In the data rows, zero lies at 7.5, halfway between 7 and 8.
Here are some points:
[8,3,6,9,6,10,6,10]
[8,7,10,8,8,5,8,5]
[6,8,6,7,10,10,6,6]
[7,9,8,6,13,11,8,6]
[6,0,5,11,2,8,8,12]
[12,8,5,12,4,3,15,7]
[8,8,8,10,8,5,7,11]
[6,6,8,5,11,12,7,8]
[9,6,8,9,10,7,7,8]
[3,12,4,6,0,2,15,9]
[10,11,6,11,8,3,13,7]
[7,10,8,5,9,7,7,8]
[7,6,8,8,8,6,9,9]
[5,2,9,7,2,5,10,8]
[7,8,7,9,6,8,11,10]
Then 12 other points, each followed by its number:
[9,10,8,4,15,10,8,5] 0
[7,8,8,7,8,7,7,7] 1
[4,7,7,5,14,12,5,0] 2
[8,7,9,8,7,9,9,11] 3
[8,8,8,8,10,9,7,6] 4
[11,5,8,8,8,7,5,9] 5
[8,9,9,8,9,7,6,6] 6
[7,9,10,7,8,5,6,7] 7
[7,10,8,8,8,7,8,5] 8
[8,10,7,7,9,7,8,7] 9
[7,7,6,9,7,12,6,11] 10
[5,10,9,7,10,7,8,6] 11
Which of these numbered points is nearest to each point below, ignoring the 2 directions in which the first points spread most? Its number follows each.
[8,10,9,7,8,7,5,7] > 6
[8,8,7,7,8,7,8,9] > 9
[8,7,6,8,8,6,8,10] > 9
[3,7,8,6,5,6,7,8] > 11
[6,10,8,8,7,7,7,5] > 8
[6,8,11,7,6,5,6,6] > 7
[11,6,9,9,6,7,6,11] > 5
[9,9,6,9,8,9,7,6] > 4
[8,4,7,10,1,5,2,7] > 6
[6,6,10,5,7,6,5,8] > 7
[9,13,2,11,4,7,14,12] > 10
[10,4,8,10,8,6,8,12] > 5
[6,8,9,7,8,6,8,6] > 11
[6,11,9,7,9,7,7,6] > 11
[8,7,8,6,9,7,6,7] > 1
[6,8,6,5,13,12,5,0] > 2
[8,9,8,6,7,6,7,7] > 1
[6,10,7,7,7,6,8,4] > 8
[8,0,9,8,2,9,8,15] > 3
[3,5,6,7,9,10,1,0] > 2
[10,4,10,6,8,8,6,9] > 5
[6,5,7,9,4,10,6,9] > 8
[6,6,12,8,6,6,7,7] > 7
[7,7,8,8,7,10,6,7] > 8
[6,7,10,6,5,7,4,7] > 7
[7,9,9,6,8,6,7,6] > 1
